In the data rows, the value 128 means zero.
Here are some numbered points:
[166 197 148 139 145 170 140 122] 0
[ 77 158  50 112  86 172 142 152] 1
[174 149 136 102 137 186 154 137] 2
[102 175 171 235 109 176 141  92] 3
[102  56 196 105 143 142 132 166] 4
[174  75 211 135  88  12 106 142] 5
[ 95  83 149 132 153 138 138 129] 6
[175  96 151 102 153 125  76 119] 7
[155 191 106 153  63 101 106 145] 8
[ 72 169 142 240  68 149 135  91] 9
[128  67 148  93 145  88 131 162] 10
[  0 113 195 123 140 166 216 255] 11
[125 105 116 151  74  98 118 111] 12
[ 68  76 147  80 171 113 136 110] 13
[116  61 167 152 149  82 144 122] 14
[152 116 151 111 128 153 150 115] 15
[166 168 141 177  88 152 106  86] 16
[ 79  96 140 111 132 132 126 138] 17
[138 125 114 128 111 117 127 136] 18
[153  54 142  89 143  99  91 182] 19
[131  83 129  72 100  75 123 155] 20
[156  47  69  51 130 117 196 179] 21
[168  42 160  81 182 112 136 174] 22
[109 249  49 125  87  72 165  96] 23
[124 125 158 165 118 134  86  80] 24
[205  95 122  76 204 118 162 135] 25
[158  91 204 138 133 124  80 115] 26
Which five points above are nearest to each new point by angle, seen from the average point of the numbered points? Their numbers follow each, nearest first.
[124 133 103 198 105 156 102  36] -> 24 16 9 3 12
[144  81  97  82 129 149 155 164] -> 21 25 22 19 20
[ 27 252  33 106 174 227 185 149] -> 1 23 0 2 11
[121 100 125 152 106 142 128 125] -> 9 12 3 24 16
[ 71 198  96 140  85 140 149  95] -> 23 1 9 8 3
[154 153 134 128 109 163 127 131] -> 0 2 16 8 15
[111 129  60 101 140  44 165 100] -> 23 18 21 20 12
[214 206  27  86 137 124 102 108] -> 18 23 8 0 2
[106 101 145 173  97 116 145 104] -> 9 12 3 24 14
[ 61 118 131 175  88  93 143  83] -> 9 12 3 24 23
[125  90 109 118 151 155 119 156] -> 21 19 6 22 17
[172 162 151 135 107  94 136 153] -> 8 0 23 18 16
[159 228 163 172 163 229 149  85] -> 0 3 2 16 15
[145 195 108 123  53 104 182 127] -> 23 8 18 1 16
[175 115 176  94  71  51 123 141] -> 5 20 8 10 12
[ 72  93 165 145  64 121 139 132] -> 9 12 17 11 3
[112 113 102 116 132 153 121 138] -> 1 17 18 21 2
[ 78  67 161 151 100 128 139  93] -> 6 14 17 9 12
[119 136 141  97 133  88 149 126] -> 23 20 13 10 25
[143 112 167 142 135  74 121 134] -> 5 14 26 10 7
